In the rows, 128 means zero.
Each path below is one point turned by a fixed rotation once a step. After each direction that follows a path, write how fast that rotation turns it, in degrees a step (0 if it stays still).
Each turn is a multiple of 5 degrees from 10 to 175, or 0.
Each row of a path follows its step; steps can be skipped.
path 1
step 0: [129 130 134 130 132 125 126 128 131 126 135 135 115 134 137 124 127 128
 132 129 122 135 121 130 127 128 133 133 135 133 144 131 126 136 129 117
 127 133 128 135 129 120 128 132 126 122 125 130 127 130]
step 2: [122 129 128 136 130 122 127 135 134 122 125 129 129 134 129 133 120 128
 130 133 132 124 121 128 125 136 125 124 118 122 130 122 134 127 125 127
 121 123 128 129 137 136 137 140 124 135 131 128 122 122]
step 4: [127 121 127 126 119 137 132 127 131 122 119 123 129 120 128 126 136 127
 129 133 126 132 127 130 136 130 132 128 123 136 127 121 127 127 129 111
 136 123 131 121 125 131 132 125 131 128 130 137 124 128]
step 6: [119 134 128 126 122 130 121 128 125 134 126 135 129 137 127 128 122 131
 136 123 127 127 122 128 126 127 133 123 126 129 125 127 127 130 125 128
 130 141 133 130 115 126 122 128 141 131 131 135 133 120]
step 8: [134 130 127 130 128 128 132 128 129 133 123 136 130 132 126 129 120 137
 130 121 128 129 125 126 136 136 118 128 131 132 132 132 124 122 126 128
 122 133 126 122 133 126 137 126 127 121 141 124 122 142]
step 9: [130 128 124 119 130 137 132 130 126 131 120 140 131 130 138 130 132 130
 118 125 127 124 128 134 126 123 125 124 117 126 122 131 125 123 126 127
 132 137 128 130 121 128 131 117 123 134 128 129 133 121]
step 10: [123 122 128 133 121 136 129 117 121 123 122 123 126 125 116 133 125 122
 126 135 125 128 127 130 132 126 130 131 131 120 119 124 124 116 121 133
 124 132 124 133 134 135 131 126 128 125 124 123 131 126]
step 13: [144 137 128 129 125 126 135 125 126 124 127 132 125 128 125 128 132 118
 130 133 124 136 129 134 131 129 130 133 138 124 125 135 132 123 129 130
 121 130 130 138 133 127 128 133 129 126 137 120 138 128]
step 15: [126 120 119 125 133 123 128 126 121 124 132 128 136 132 134 140 126 126
 122 137 124 136 126 123 121 118 124 129 126 127 134 129 122 127 129 133
 128 121 133 131 127 139 129 129 129 134 126 122 125 131]
step 16: [133 130 130 131 130 127 133 132 119 127 137 125 118 130 126 125 128 124
 127 133 126 124 126 140 134 135 118 131 133 118 124 131 126 129 134 133
 133 121 135 118 140 128 128 131 125 132 126 125 128 131]
[127 130 126 125 132 126 129 128 128 130 127 125 126 128 127 128 131 129
 127 125 129 127 130 129 127 129 129 130 129 125 127 129 129 127 130 128
 129 128 126 129 128 128 126 126 127 131 127 127 127 129] | 170
path 2
step 0: [126 122 123 119 133 141 134 133 129 122 129 128 121 122 120 127 126 142
 132 135 116 125 127 131 130 121 134 129 129 133 128 120 130 128 119 123
 123 136 135 132 127 131 134 131 130 133 120 129 140 124]
step 1: [127 129 132 126 125 127 130 130 130 133 125 126 127 125 141 127 133 127
 130 126 117 135 120 137 117 127 135 124 120 141 116 128 126 136 122 121
 127 130 129 136 131 129 117 131 130 128 134 120 131 138]
step 2: [126 126 122 119 122 118 136 125 116 134 121 128 132 127 123 127 140 119
 132 132 135 133 128 130 123 136 123 126 121 128 130 126 124 119 141 133
 124 124 125 131 125 127 121 118 128 126 134 123 136 133]
step 3: [120 120 128 117 121 124 130 114 126 124 131 117 120 121 124 123 120 133
 131 136 135 130 137 124 125 126 120 133 134 127 131 130 119 124 120 131
 126 119 128 121 131 131 134 127 126 121 120 132 131 122]
step 5: [129 128 124 132 129 125 121 131 126 134 120 131 126 134 118 128 129 124
 127 121 121 126 123 121 129 145 132 129 127 118 138 119 131 128 142 124
 141 128 128 129 120 121 122 133 129 121 122 124 123 129]
step 6: [128 130 124 127 127 133 118 125 122 129 130 128 131 140 131 130 126 131
 121 126 133 123 130 122 124 128 133 140 127 122 135 118 133 127 118 118
 116 115 121 130 131 126 137 136 122 127 119 129 132 127]
step 8: [133 129 130 129 134 123 142 128 141 129 123 132 127 120 140 131 135 129
 124 130 117 124 118 131 130 144 126 118 129 126 121 127 127 132 133 128
 127 129 130 128 122 122 132 124 124 117 128 126 131 127]
step 10: [122 129 130 119 132 129 127 123 123 124 131 125 127 129 120 127 126 125
 141 133 128 133 120 128 128 117 123 137 133 135 127 141 132 127 134 136
 124 136 133 123 131 121 128 127 136 137 116 132 127 118]
step 11: [124 132 125 130 122 136 115 123 133 128 124 131 117 127 131 125 121 131
 137 125 120 131 124 130 127 131 120 113 131 136 119 128 126 134 133 129
 138 132 132 128 128 119 132 132 120 131 124 135 133 138]
step 12: [134 121 130 137 128 137 122 125 122 136 124 131 120 135 124 127 125 124
 127 133 134 130 121 126 129 130 130 128 122 126 134 125 118 122 129 121
 138 128 115 138 133 127 118 127 124 130 141 126 138 134]
[128 128 130 130 127 129 127 127 130 129 126 129 130 128 129 131 131 129
 130 127 126 130 129 128 129 127 128 126 127 128 125 131 130 127 131 126
 131 127 129 127 125 128 128 128 127 126 128 126 129 129] | 110
[131 130 128 130 129 128 131 129 131 129 126 127 131 129 128 128 127 130
 126 129 128 130 127 126 131 127 128 129 127 126 128 128 131 129 129 132
 126 127 128 128 130 128 129 130 128 126 125 130 128 131] | 35
path 3
step 3: [124 136 130 130 123 128 133 139 116 127 128 131 131 118 127 121 118 121
 126 130 129 141 127 131 121 131 131 135 127 120 133 133 125 128 133 127
 132 129 122 122 134 135 126 131 127 122 119 126 128 121]
step 4: [135 132 124 128 137 122 137 127 124 136 127 126 138 132 128 133 132 133
 119 114 127 125 122 132 131 124 125 133 119 125 137 133 123 133 125 119
 126 133 132 133 128 135 130 129 124 123 133 132 128 131]
step 6: [135 132 125 128 131 132 126 118 125 124 128 130 129 118 131 126 123 130
 136 128 122 129 130 131 115 129 117 129 131 118 128 132 123 116 131 124
 135 135 128 122 123 133 131 130 124 130 126 116 126 121]
step 7: [129 124 129 124 123 127 139 132 128 138 135 127 131 125 130 138 134 140
 139 119 124 132 121 137 134 121 124 126 136 129 123 132 124 131 127 124
 122 131 125 125 130 121 129 124 126 128 136 132 124 125]
step 8: [118 127 137 133 123 127 127 127 121 121 129 122 126 130 126 122 135 129
 128 125 134 121 125 129 123 131 131 125 140 122 132 123 115 123 136 132
 126 128 124 124 125 130 120 125 130 123 130 135 140 134]
step 9: [133 123 124 129 126 136 130 121 129 131 116 131 128 133 127 130 123 133
 126 131 132 126 133 135 134 136 128 122 129 118 122 134 130 126 123 123
 130 135 120 127 124 138 135 130 120 126 130 117 135 137]
step 10: [131 136 135 124 118 131 136 135 132 128 129 127 135 129 124 132 123 126
 130 118 117 133 131 128 131 130 134 133 123 133 120 127 129 128 130 130
 121 127 114 122 138 122 121 125 132 130 131 121 128 133]
step 13: [127 135 130 126 129 128 130 121 120 113 141 122 133 124 121 135 123 127
 130 124 127 126 123 122 136 132 126 138 126 125 134 134 135 126 138 134
 132 131 125 123 134 130 121 130 130 130 127 123 123 129]
step 15: [132 126 126 122 120 133 121 130 132 128 129 129 137 126 128 131 144 125
 127 131 120 125 132 137 122 130 136 140 133 126 127 129 124 126 134 138
 127 127 123 129 126 134 135 121 130 129 124 136 132 121]
step 16: [132 127 132 124 119 130 124 110 123 119 127 131 129 129 130 134 127 128
 130 127 133 126 128 127 128 133 122 129 131 128 134 132 119 133 125 128
 121 141 132 124 129 128 134 130 135 125 127 125 114 136]
[131 129 128 127 129 128 127 125 130 127 128 127 126 126 130 128 129 128
 130 127 130 130 126 131 126 128 127 129 129 129 130 127 128 128 128 126
 129 128 126 127 129 127 130 126 128 127 128 131 130 130] | 35
[130 127 129 128 129 129 126 127 129 123 127 127 128 130 125 128 127 128
 127 126 130 128 127 129 131 128 127 128 128 127 129 125 128 127 128 130
 126 128 127 128 125 127 131 132 125 128 128 128 128 129] | 95
[126 130 129 127 126 127 128 128 129 127 129 126 128 129 129 131 130 129
 128 127 125 128 127 129 131 127 130 129 127 129 128 126 128 127 130 128
 130 131 131 129 130 126 130 127 128 127 128 127 127 131] | 130
[130 128 127 126 129 129 124 130 129 126 129 130 127 129 130 127 129 128
 128 132 127 127 129 126 130 129 130 128 130 126 126 127 128 127 128 127
 128 129 129 126 128 131 130 126 127 125 127 127 129 128] | 110
